In the rows, 128 means zero.
A single turn carries every row of the set below to another of its rows. Some are shown first; where does it send the rows asked next?
k106: [126 113 169 111 152 129  90 112 125 114 152  96 146 116 155 145 156 122
 120 121 127]
k359: [123 137 141  83 120 130 124 121 109 126 133 115 144 115 151 100 113 127
 116 148 112]
k140: [144 113 176 132 130 155 118 106 128 115 151 113 129 118 151 121 140 139
 130 125 122]
k21: [145 110 147 107 139 135 106 103  97 118 144 116 138 125 149 130 153 117
 114 133 124]
k284: [145 103 148 132 134 135 101 128 145 121 156  99 135 112 149 144 141 119
 106 131 132]
k64: [119 127 154 109 111 165  86 130 145 110 125 122 160 130 147 111 143 142
 133 116 120]
k371: [120 134 166 106 112 130  84 133 152 116 147 116 171 129 175 125 149 126
 118 115 119]
k16: [ 98 124 145  94 142 123  90 137 156 131 125 129 142 137 178 120 148 132
 120 132 108]
k126: [113 108 150 113 147 113 126 125 145 146 140 118 123 126 153 102 117 121
 124 146 108]
k728: [138 121 172 123 141 142 107 110 131 119 146  81 157 107 163 142 125 129
 114 127 130]
k450: [125 132 144  89 118 130 102 143 157 107 125 122 147 136 169 129 166 133
 127 130 113]
k2: [119 109 152 121 162 150 103 118 139 129 135 118 116 123 170 127 146 152
 113 130 123]
k908: [122 128 152 100 122 141 121 116 146 123 122  91 168 122 144 109 104 117
 140 139 105]
k602: [131 130 128  93 128 141  97 121 129 118 149 127 172 136 167 107 143 133
  94 115 117]
k441: [129 128 170 105 114 120 132 114 147 125 149 118 151 132 161 104 125 112
 143 136  95]
k662: [143 122 152 114 142 154 122 124 139 106 136 100 122 114 163 136 149 155
 116 133 128]
k549: [135 128 140 108 135 156 110 107 115 122 157 112 141 105 169 124 117 140
  92 133 120]
k321: [115 130 169  95 132 127 135 115 132 122 151 114 126 113 149  98 119 130
 139 142 104]
k170: [119 101 153 127 160 128  90 127 136 138 141 105 132 119 159 132 139 132
 101 130 134]
k582: [120 114 145 100 152 132 118  99 146 125 146  91 163 123 143 118 113 104
 133 135  99]
k767: [122 119 159 120 142 167 102 112 135 114 160 113 130 107 150 116 131 155
 112 117 125]
k494: [135 118 128  94 131 132 120  98 128 126 148 124 160 136 158 117 126 100
 120 139  93]
k970: [111 113 140 101 163 128 124 113 148 138 120 101 137 129 162 118 117 124
 129 149 103]
k280: [117 130 137  90 108 145  81 125 112 117 132 137 143 120 155 127 145 123
 118 136 115]
k509: [122 120 128 109 109 145  89 150 168 118 138 118 157 125 146 114 134 130
 110 125 121]
k761: [ 99 132 162  88 113 122  82 135 143 117 147 130 147 123 158 118 149 119
 132 127 109]
k803: [137 125 136  94 140 128 142 119 157 117 127  91 150 130 161 122 127 122
 131 145 102]
k335: [132 115 145 111 114 123 130 134 152 128 145 111 128 116 139 111 115 111
 130 151 107]
k920: [108 128 136  91 136 154  92 124 157 112 137 115 173 135 148  99 134 140
 122 111 110]
k561: [100 112 131 107 138 135  86 142 157 136 123 128 147 137 150 101 134 134
 115 126 118]

k126 turns into k2
k371 turns into k441
k494 turns into k21
Now find these:
k335 turns into k662
k582 turns into k106

A single turn carries every row of the set below to another of its rows. Some are shown first; where does it send the rows asked next?
k155: [131 129 139 124 133 135 145 138 167 127  98 103  96 149 119 165]
k413: [ 96 116 144 134 119 117 139 160 157 110 128 132  83 139 123 146]
k657: [116  97 132 111 116 121 116 126 165 108 116 117 105 143 141 121]
k600: [135 135 102 136 144 108 147 144 148 140 129 130 103 140 116 145]
k354: [130 120 142 146 111 141 129 127 161 136 134 139  87 154 111 135]
k105: [109 119 108 137 122 130 133 149 153 131 126 118 110 150 104  99]
k421: [119 117 147 129 137 107 143 141 131 141 136 124 133 164 130 132]
k332: [130 133 139 115 134 111 133 160 131 119 124 116 113 115 137 132]
k100: [120 142 108 141 135 132 155 136 156 133 119 111 138 158 133 137]
k283: [154  98 128 128 112 133 138 136 145 123 132 115 128 151 128 146]
k464: [129 146 137 126 129 146 139 131 150 144 133 132 133 151 118 120]
k639: [152 145 119 126 139 127 124 132 147 130 109 129  89 153 126 137]
k417: [ 92 105 129 127 137 124 144 133 176 126 110 120 133 150 126 143]
k481: [105 123  98 148 133 129 133 142 143 131 129 112 120 149 141 111]
k933: [126 115 143 129 159 131 131 137 142 126 112  89 100 152 130 121]
k224: [115  91 119 111 112 119 126 146 156 125 129 117  83 143 133 139]
k271: [103 115 125 127 131 150 146 143 177 133 103 126 106 162 128 152]
k420: [112 127 140 130 142 126 129 154 154 131  91  98  94 136 118 120]
k162: [ 99 127 149 138 112 140 130 135 169 129 128 137  87 157 120 136]
k810: [137 117 129 140 116 133 136 141 154 137 106 110 131 135 149 162]
k846: [126 118  95 128  97 122 135 139 155 122 138 122 102 146 122 141]
k946: [148 121 130 114 128 112 128 132 139 119 125  90 101 142 140 127]
k910: [106 122 161 132 137 120 138 145 136 125 133 111 123 164 133 116]
k33: [136 130 144 137 129 126 140 140 151 123 117 128 114 137 168 113]
k85: [125 131 123 133 104 141 123 133 161 115 132 141 108 117 137 137]
k572: [111 122 135 149 124 115 137 163 146 116 111 133  93 133 123 161]
k766: [119 121 153 120 135 128 134 138 147 123 126 125 118 141 101 167]
k828: [107 131 146 143 126 124 140 146 151 124 131 115 116 138 160 105]

k481 turns into k224
k421 turns into k354
k283 turns into k639
Now find these:
k828 turns into k413
k417 turns into k105
k766 turns into k464
k100 turns into k846

